In the rows, 128 means zero.
Rotation paths and how fast each direction turns (degrees a step)
Each turn is a multiple of 5 degrees from 10 to 175, or 0.
Each row of a path follows its step; steps can be skipped.
Path 1:
step 1: [133 129 127 130 120 139 128 130 132 119 122 129 123 123 134 127 142 128
 137 126 127 129 125 131 130 127 122 136 128 128 143 132 121 125 129 129
 128 133 121 126 129 131 122 128 125 133 121 133 127 136 128 134 132 127
 143]
step 2: [134 127 119 120 133 128 130 131 125 124 130 134 134 130 125 125 126 137
 142 124 126 132 128 141 128 126 117 123 137 121 126 127 126 135 122 130
 125 133 127 124 140 131 131 126 126 135 123 131 132 121 124 127 121 119
 124]
step 8: [129 119 122 126 136 121 135 114 125 135 136 132 139 126 128 134 126 130
 139 128 128 128 132 139 116 132 128 133 125 134 134 130 126 130 131 130
 137 128 122 118 133 129 124 123 122 130 127 128 125 130 132 126 125 123
 132]
step 9: [137 131 125 133 123 129 133 119 124 115 121 130 116 131 129 135 128 125
 132 121 129 128 123 130 122 119 120 130 131 125 138 124 122 124 134 129
 127 124 133 123 126 129 122 125 124 132 125 138 126 126 123 130 133 131
 140]
step 12: [130 132 117 128 119 131 129 123 128 121 116 140 123 121 130 130 127 129
 129 129 126 121 122 130 131 118 122 131 133 123 137 131 122 122 123 122
 129 122 122 127 122 124 118 129 126 136 123 128 125 127 123 128 135 117
 127]
step 14: [140 129 122 138 131 129 131 116 127 131 128 123 123 130 124 125 125 128
 126 129 126 130 137 133 126 129 131 129 123 126 131 128 116 124 128 131
 126 137 134 114 139 127 117 122 129 127 126 133 130 130 131 138 132 132
 132]
step 15: [129 132 129 122 123 121 125 124 118 123 126 133 129 125 116 127 130 134
 126 128 127 126 134 129 131 123 122 135 133 121 133 122 115 128 127 118
 126 119 118 130 129 131 114 133 128 129 114 128 129 129 120 128 126 125
 128]
step 16: [124 124 132 122 132 120 131 117 130 124 141 132 141 123 124 133 140 122
 140 126 131 131 130 134 124 125 122 129 125 129 126 131 122 134 127 128
 128 129 131 125 125 124 130 122 126 134 127 133 113 134 128 129 129 122
 129]
step 17: [135 133 116 129 123 128 131 121 131 129 125 128 114 128 131 134 128 121
 134 129 136 132 129 134 125 116 129 128 127 127 139 123 128 130 131 130
 122 134 136 125 130 124 119 118 129 135 127 135 131 127 133 140 132 124
 128]
Speeds:
[127 128 128 130 127 127 129 126 129 128 127 128 128 124 130 130 129 128
 130 128 128 127 130 129 129 127 127 127 128 130 128 128 131 127 129 127
 127 124 126 130 129 124 128 127 128 127 131 129 128 129 128 127 129 127
 129]	90
[126 129 128 129 127 128 125 130 128 127 130 128 130 126 129 128 130 129
 130 130 128 127 129 125 128 128 128 128 129 128 130 130 127 130 129 131
 125 130 128 127 127 128 128 127 128 131 130 126 127 129 130 128 126 130
 129]	120
[125 129 125 127 127 127 128 129 129 128 129 129 129 128 128 130 127 125
 128 129 126 125 127 129 127 126 130 130 126 127 128 127 130 128 128 129
 129 128 128 126 127 127 129 127 127 130 128 128 127 128 126 128 126 125
 123]	80
[128 126 129 130 128 127 127 127 130 127 127 128 129 127 130 127 131 127
 127 128 129 129 126 131 129 130 127 128 126 128 129 129 127 124 128 131
 127 128 131 126 128 127 128 129 128 127 127 131 127 128 127 128 129 131
 126]	140
[130 128 125 128 132 129 129 128 130 130 130 132 127 127 127 129 128 127
 126 128 129 129 128 129 130 127 129 126 128 129 126 128 128 128 128 128
 128 127 129 125 127 130 128 124 128 128 129 127 128 130 128 127 126 131
 129]	130
Path 2:
step 1: [129 128 119 123 133 121 133 129 121 136 125 128 127 128 135 136 127 132
 131 134 117 136 123 122 125 127 124 122 126 130 122 126 121 110 124 125
 138 117 136 119 132 133 129 134 131 121 132 122 126 138 134 130 121 129
 131]
step 3: [127 124 127 127 120 117 126 126 126 144 124 120 129 120 129 129 126 132
 130 125 130 140 129 132 130 138 127 131 132 131 134 123 116 130 130 137
 127 117 134 120 126 131 116 132 125 119 127 132 131 124 124 128 129 119
 140]
step 4: [133 127 130 132 132 135 129 124 130 142 123 130 117 115 123 122 123 142
 128 124 125 136 129 132 133 134 128 122 134 135 127 130 132 125 137 131
 131 126 133 121 131 121 129 129 129 120 116 132 134 123 118 119 128 123
 122]
step 10: [128 123 117 131 128 121 127 126 121 136 131 121 116 119 129 127 122 129
 135 127 136 135 118 131 132 129 125 138 129 129 131 120 115 125 137 127
 134 121 128 121 134 131 120 133 133 118 127 124 130 136 123 123 118 129
 130]
step 11: [131 137 127 142 129 134 138 127 135 133 123 128 118 125 134 124 122 138
 127 126 134 133 117 132 126 126 131 123 134 137 132 121 132 114 135 127
 130 126 128 118 132 115 127 133 133 129 129 131 128 134 119 125 125 123
 131]
step 12: [128 130 130 124 127 122 144 131 134 135 132 128 126 129 131 130 125 125
 138 139 127 141 117 135 129 130 127 128 131 135 128 126 131 120 122 134
 133 124 129 127 120 126 120 129 127 113 126 130 122 138 124 128 135 120
 139]
step 18: [132 133 124 124 137 135 134 129 137 137 125 132 123 130 129 119 126 132
 132 118 126 137 128 126 123 122 126 121 125 135 127 126 138 115 137 134
 138 116 131 126 129 122 126 129 129 120 137 140 129 131 124 132 126 131
 127]
step 20: [135 122 120 135 127 127 136 124 129 142 121 124 127 124 133 127 136 128
 118 119 122 128 123 128 133 132 118 119 124 139 134 124 119 119 127 128
 138 131 135 119 134 121 132 131 133 130 123 128 129 129 129 133 133 122
 134]
step 21: [131 128 123 130 127 122 130 129 128 133 133 116 130 119 128 130 122 122
 119 126 124 144 124 135 125 137 129 121 136 140 125 128 119 125 126 138
 129 125 130 118 120 131 129 131 137 118 121 124 123 125 129 120 124 129
 134]
Speeds:
[129 126 126 127 129 128 128 130 128 126 129 131 129 125 128 129 128 128
 128 128 128 129 131 130 127 127 128 127 126 129 127 128 127 128 129 127
 126 128 128 126 127 130 129 127 128 124 127 127 129 131 125 128 128 130
 125]	125
[128 125 127 127 125 128 129 128 126 129 130 128 127 131 130 130 126 129
 130 129 127 129 130 129 129 127 126 132 128 126 130 128 125 127 127 128
 127 130 129 127 129 130 128 127 125 127 129 128 126 127 128 128 127 128
 130]	155
[129 127 129 130 128 129 126 128 127 126 130 130 127 126 131 130 127 128
 131 127 130 125 125 126 128 127 126 128 126 129 127 128 128 127 128 130
 130 126 130 128 128 128 127 129 128 130 127 128 127 129 130 129 125 128
 126]	80
Path 3:
step 7: [131 131 131 128 126 131 130 123 135 123 129 128 127 136 128 136 127 119
 133 120 129 125 132 122 123 134 131 129 123 124 126 124 133 137 134 121
 133 122 131 126 124 126 132 120 120 124 130 139 133 130 133 121 117 115
 129]
step 9: [131 128 129 123 133 128 133 134 127 123 119 130 137 127 125 129 120 125
 132 138 125 119 125 121 127 120 130 136 131 131 128 133 122 136 129 125
 133 126 131 122 118 130 135 132 127 123 121 124 116 134 133 131 133 128
 120]
step 12: [131 126 131 130 127 125 127 123 136 132 117 133 129 130 120 130 121 125
 133 123 124 129 140 132 124 125 125 135 137 131 127 123 122 125 132 122
 136 118 131 116 120 124 134 133 126 122 126 129 125 127 129 133 131 122
 119]
step 13: [125 137 128 128 119 132 140 134 132 116 125 134 130 131 124 134 137 122
 138 127 133 127 129 125 121 131 133 131 124 131 126 123 127 123 130 129
 137 132 128 127 122 132 139 129 127 134 130 125 133 128 129 138 132 123
 125]
step 17: [125 133 121 131 128 135 138 130 134 127 127 129 127 128 135 127 126 125
 126 116 125 128 134 128 119 121 137 132 132 127 130 132 124 127 136 131
 127 126 125 125 113 127 129 136 127 120 135 122 125 130 135 124 116 127
 126]
step 19: [137 131 134 128 134 125 131 131 128 126 124 122 127 133 122 136 123 134
 128 133 129 128 131 120 117 128 133 128 118 119 127 121 129 136 130 128
 133 128 122 125 126 131 142 122 129 119 133 132 132 129 126 128 132 120
 121]
step 20: [125 134 129 131 124 135 126 123 128 127 119 124 123 129 132 124 126 127
 138 115 130 133 133 126 121 126 130 131 118 132 128 135 125 126 132 134
 130 128 127 123 130 124 138 126 130 123 136 136 123 120 131 124 119 117
 130]
step 21: [127 130 124 125 127 133 138 131 133 125 116 129 135 131 129 129 124 126
 130 128 120 135 127 131 128 126 124 133 126 136 136 131 127 135 122 135
 136 126 127 124 127 115 128 133 124 132 123 131 118 137 130 134 126 119
 122]
step 22: [128 126 124 118 125 128 128 128 131 127 119 130 133 127 120 139 129 133
 128 130 126 121 124 126 124 130 134 125 125 126 131 121 123 127 129 125
 131 132 124 126 110 121 141 124 122 124 131 123 127 137 134 124 125 126
 127]
Speeds:
[127 127 127 126 127 129 128 129 130 128 129 128 127 129 128 127 127 129
 128 125 128 129 129 129 132 130 128 129 130 129 129 128 131 129 128 130
 129 126 127 124 129 125 128 128 127 127 127 130 130 126 127 127 127 125
 129]	80
[127 127 130 128 126 130 131 129 126 129 128 127 126 127 126 128 130 127
 130 129 129 126 127 126 128 128 128 128 126 128 127 127 127 129 130 127
 129 128 128 128 128 128 129 127 126 126 129 127 133 129 126 128 126 129
 131]	115
[129 130 128 131 126 127 126 126 126 127 126 128 128 128 128 127 125 128
 126 130 131 128 130 125 128 130 129 127 127 128 129 128 127 130 128 130
 127 127 129 128 130 126 127 128 131 128 129 128 129 128 127 128 127 128
 129]	80
Path 4:
step 3: [127 140 134 132 125 131 130 136 126 127 127 125 129 123 122 126 140 119
 133 137 120 134 132 126 120 130 124 125 121 131 119 116 123 126 127 124
 128 128 137 123 125 123 131 131 127 130 122 126 129 129 140 133 129 128
 121]
step 4: [131 132 127 120 124 123 130 130 128 126 126 132 124 119 123 120 126 117
 129 135 128 122 140 125 132 128 121 130 129 133 134 123 123 128 131 127
 132 128 142 133 128 125 137 122 134 132 129 121 132 132 127 141 119 127
 127]
step 6: [133 140 131 121 125 134 132 123 121 134 131 129 134 122 134 126 132 119
 125 123 126 133 141 133 126 128 129 136 122 131 122 126 136 121 127 133
 126 132 128 127 128 120 124 135 138 124 121 124 129 134 133 130 122 130
 135]
step 8: [138 140 127 134 129 131 125 120 128 134 133 137 128 125 119 120 127 117
 134 129 126 128 120 130 124 126 121 126 126 131 131 123 124 117 131 125
 130 135 134 125 135 120 129 129 126 131 128 133 124 122 136 138 125 127
 122]
step 9: [137 136 132 123 122 132 130 125 132 133 133 125 129 132 128 119 131 116
 130 117 133 129 135 128 128 125 131 130 126 130 132 129 121 130 130 128
 127 129 142 124 130 117 135 121 133 136 123 127 134 122 124 128 133 119
 129]
step 12: [128 126 128 124 127 128 123 127 135 131 123 136 134 123 124 126 129 119
 132 131 129 131 128 132 129 127 128 128 123 131 128 122 119 130 125 139
 127 136 134 135 122 124 139 123 138 133 125 120 123 125 129 142 116 124
 127]
step 13: [133 141 127 134 129 131 129 128 134 131 127 128 137 135 124 133 133 117
 130 131 131 128 133 126 119 138 128 137 126 125 135 118 121 119 126 129
 133 129 125 136 134 116 127 126 130 131 121 125 126 131 128 136 127 126
 128]
step 17: [133 136 119 132 125 135 130 121 126 128 126 132 125 128 129 124 127 118
 130 130 134 132 131 135 126 128 125 136 125 132 125 134 117 138 131 131
 135 128 133 130 133 121 141 119 136 133 121 122 137 122 129 129 128 123
 132]
step 20: [128 125 126 128 123 130 126 132 128 121 126 137 129 123 120 123 130 117
 127 129 123 120 128 126 123 133 116 123 125 137 124 115 120 126 128 129
 130 131 139 127 127 120 134 131 136 127 120 122 127 129 131 141 127 127
 125]
Speeds:
[128 127 130 124 126 129 129 129 127 131 128 128 128 128 128 128 129 130
 127 129 126 130 129 130 126 128 128 129 128 128 127 129 127 127 125 127
 130 124 126 125 128 128 127 128 129 127 130 128 127 126 129 128 128 131
 127]	90
[126 127 128 127 128 127 129 129 130 127 130 126 129 127 128 128 130 127
 130 128 131 128 126 126 126 127 131 125 129 129 125 126 127 131 128 127
 129 126 128 128 130 127 129 126 128 128 130 129 131 127 130 129 127 128
 129]	45
[127 126 128 128 128 129 127 127 128 127 126 128 129 128 127 125 131 129
 130 132 127 126 128 128 127 126 128 128 129 129 128 127 127 126 130 126
 125 131 128 127 128 130 130 130 127 128 131 127 128 127 126 129 127 129
 128]	90
[129 128 128 126 127 130 129 129 128 123 128 128 129 128 127 131 131 125
 128 128 127 131 131 128 127 128 131 128 129 126 128 126 127 128 128 128
 129 129 128 128 127 128 126 130 128 127 125 127 129 127 126 127 129 128
 128]	110
[126 130 128 126 129 125 128 125 128 126 131 129 129 126 131 128 128 128
 128 128 126 129 128 128 127 126 128 129 127 129 130 129 127 129 129 129
 128 128 124 127 130 128 128 128 125 128 127 125 128 131 128 130 130 127
 127]	40
[126 128 125 129 126 128 125 128 127 127 130 129 129 127 129 128 126 129
 129 129 125 128 126 128 126 128 129 128 128 127 126 126 130 130 127 128
 129 129 131 127 124 127 127 130 129 127 129 126 126 129 130 127 128 128
 126]	85
Path 5:
step 1: [123 124 133 127 127 122 130 126 118 127 130 134 123 135 134 122 130 129
 134 130 126 122 123 130 133 130 142 131 133 125 121 126 128 135 131 124
 126 123 137 140 128 129 125 127 131 125 127 132 120 133 126 116 133 130
 128]
step 2: [125 118 119 122 119 125 132 123 127 131 130 128 121 126 132 134 122 123
 133 127 125 122 133 122 133 133 135 128 136 129 119 121 123 125 124 131
 129 128 128 126 128 128 123 130 135 121 126 131 117 135 136 130 121 127
 131]
step 3: [122 127 127 132 121 127 128 126 123 119 126 123 123 126 134 131 129 129
 133 134 130 129 137 122 129 129 119 127 126 131 123 131 126 139 134 137
 127 137 128 128 126 131 117 135 130 127 123 132 121 139 123 119 122 132
 132]
step 8: [125 131 121 123 122 124 124 119 128 123 127 135 119 126 135 127 117 131
 132 136 127 130 126 127 125 130 129 131 129 132 124 122 117 134 132 127
 129 134 138 130 131 129 117 133 131 129 134 135 127 135 123 126 135 129
 130]
step 10: [134 124 127 123 128 126 133 125 125 126 124 127 131 124 134 136 129 122
 140 137 120 128 129 125 122 126 118 126 125 122 119 129 140 127 132 124
 130 142 133 123 133 128 126 131 128 121 128 132 126 132 127 125 124 126
 133]
step 11: [122 130 127 128 126 135 127 131 126 120 128 135 123 127 135 129 119 133
 134 135 129 130 116 129 127 125 130 123 129 119 127 119 131 130 131 126
 134 139 134 131 131 129 123 123 124 125 138 127 127 138 122 122 134 132
 131]
step 18: [121 131 122 125 121 123 129 132 133 130 128 132 133 122 125 124 123 128
 135 134 128 135 124 129 128 131 117 118 128 126 129 117 120 126 125 125
 131 135 131 120 123 119 130 126 128 124 131 133 126 138 131 134 134 130
 132]
step 20: [127 129 132 129 131 121 128 121 136 138 125 133 132 129 127 129 135 130
 130 130 114 131 132 132 121 133 126 131 129 118 124 117 128 122 126 120
 134 125 135 126 139 126 129 128 125 122 122 134 132 128 124 124 126 124
 131]
step 22: [129 135 131 131 124 130 132 138 120 130 124 127 130 130 122 124 128 134
 121 127 127 135 134 133 130 122 121 121 128 124 134 121 131 127 119 130
 131 134 131 128 130 124 126 122 127 125 125 136 131 137 137 119 123 125
 137]
Speeds:
[128 128 128 129 129 129 129 129 124 128 129 128 128 127 129 128 126 127
 127 128 127 127 124 129 128 127 128 129 125 128 131 127 129 127 130 126
 128 127 128 128 128 126 131 127 127 130 130 129 127 130 129 127 124 127
 129]	65
[130 127 127 129 128 127 128 131 128 125 127 125 130 125 130 128 130 127
 128 128 130 129 127 128 130 125 128 126 128 126 128 128 127 126 126 129
 128 130 126 126 128 128 125 128 127 127 127 129 126 129 127 129 128 128
 130]	95
Path 6:
step 3: [126 130 123 133 133 130 128 123 132 137 137 124 119 128 126 126 128 135
 120 139 128 123 133 127 122 139 118 129 120 116 125 127 126 127 121 122
 128 128 120 127 125 123 122 117 121 129 124 128 128 128 120 133 125 133
 125]
step 11: [131 125 117 129 123 127 130 124 122 135 127 129 125 126 127 134 124 121
 113 134 134 134 126 129 124 123 136 131 124 135 129 124 131 132 127 125
 133 131 122 122 121 131 125 123 122 128 124 119 133 116 134 131 127 138
 119]
step 13: [124 146 118 126 120 130 121 131 128 128 123 141 124 125 126 129 120 135
 124 129 134 126 123 127 125 127 126 140 128 125 125 128 125 129 130 125
 126 127 126 125 133 129 129 130 131 125 130 132 127 137 128 130 134 144
 131]
step 14: [131 125 130 133 130 124 132 130 127 130 128 136 126 134 127 130 124 137
 116 126 121 127 135 130 125 135 126 131 122 134 134 131 130 122 122 129
 129 127 121 121 121 120 117 126 130 133 124 129 133 135 137 130 122 142
 120]
step 15: [134 136 120 130 118 126 126 139 126 128 135 132 128 131 140 130 131 132
 127 127 130 122 133 123 126 133 128 131 134 116 122 126 134 121 121 124
 129 126 123 129 122 128 125 119 131 121 127 122 135 120 125 128 123 124
 117]
step 19: [126 134 123 135 129 130 131 125 137 131 126 135 126 132 126 135 122 127
 114 131 126 121 135 130 132 135 122 131 127 118 125 127 132 134 123 125
 127 123 119 124 130 116 130 123 127 129 122 133 137 131 126 123 131 139
 131]
step 20: [134 125 121 127 120 132 125 133 111 130 125 130 126 128 130 129 121 134
 124 129 131 128 131 134 126 126 132 137 122 124 126 132 128 121 117 117
 127 126 128 118 130 126 121 116 123 122 120 127 125 131 132 125 121 130
 121]
step 21: [137 142 130 128 125 128 123 128 127 124 127 126 135 137 130 124 128 130
 131 120 114 126 131 128 129 130 136 137 129 122 126 122 126 126 120 135
 132 127 120 121 124 133 132 120 133 132 127 128 131 121 133 141 128 135
 124]
step 22: [130 128 121 138 119 127 128 134 129 122 127 126 124 126 126 130 117 126
 119 131 141 123 131 125 124 138 128 137 126 127 128 126 135 125 128 127
 133 127 121 130 129 133 132 127 133 132 129 125 130 129 130 135 146 133
 124]
Speeds:
[125 130 126 128 130 127 128 126 126 130 126 129 128 128 127 131 128 128
 125 127 130 127 128 130 127 125 130 126 129 127 132 127 128 128 129 130
 130 129 127 129 129 127 130 130 127 128 129 127 128 129 128 126 128 127
 129]	60
[127 127 126 129 128 128 129 127 126 126 129 127 125 128 129 127 129 128
 130 126 128 127 130 128 128 126 127 127 129 129 129 126 127 125 128 124
 130 129 129 127 127 126 127 126 130 128 129 127 128 130 128 130 126 125
 127]	130
[127 128 126 128 129 130 130 125 130 129 128 126 129 128 127 128 127 126
 130 129 131 127 131 128 127 129 128 128 129 130 126 129 128 128 126 129
 131 126 128 129 129 127 127 129 128 131 128 129 127 128 130 128 127 131
 125]	135
[129 128 126 128 127 127 128 130 126 130 130 129 129 127 128 129 128 129
 130 131 131 129 130 126 124 126 130 127 129 128 127 128 128 130 128 127
 127 127 129 127 128 127 130 128 130 125 128 127 125 129 130 129 130 128
 129]	155
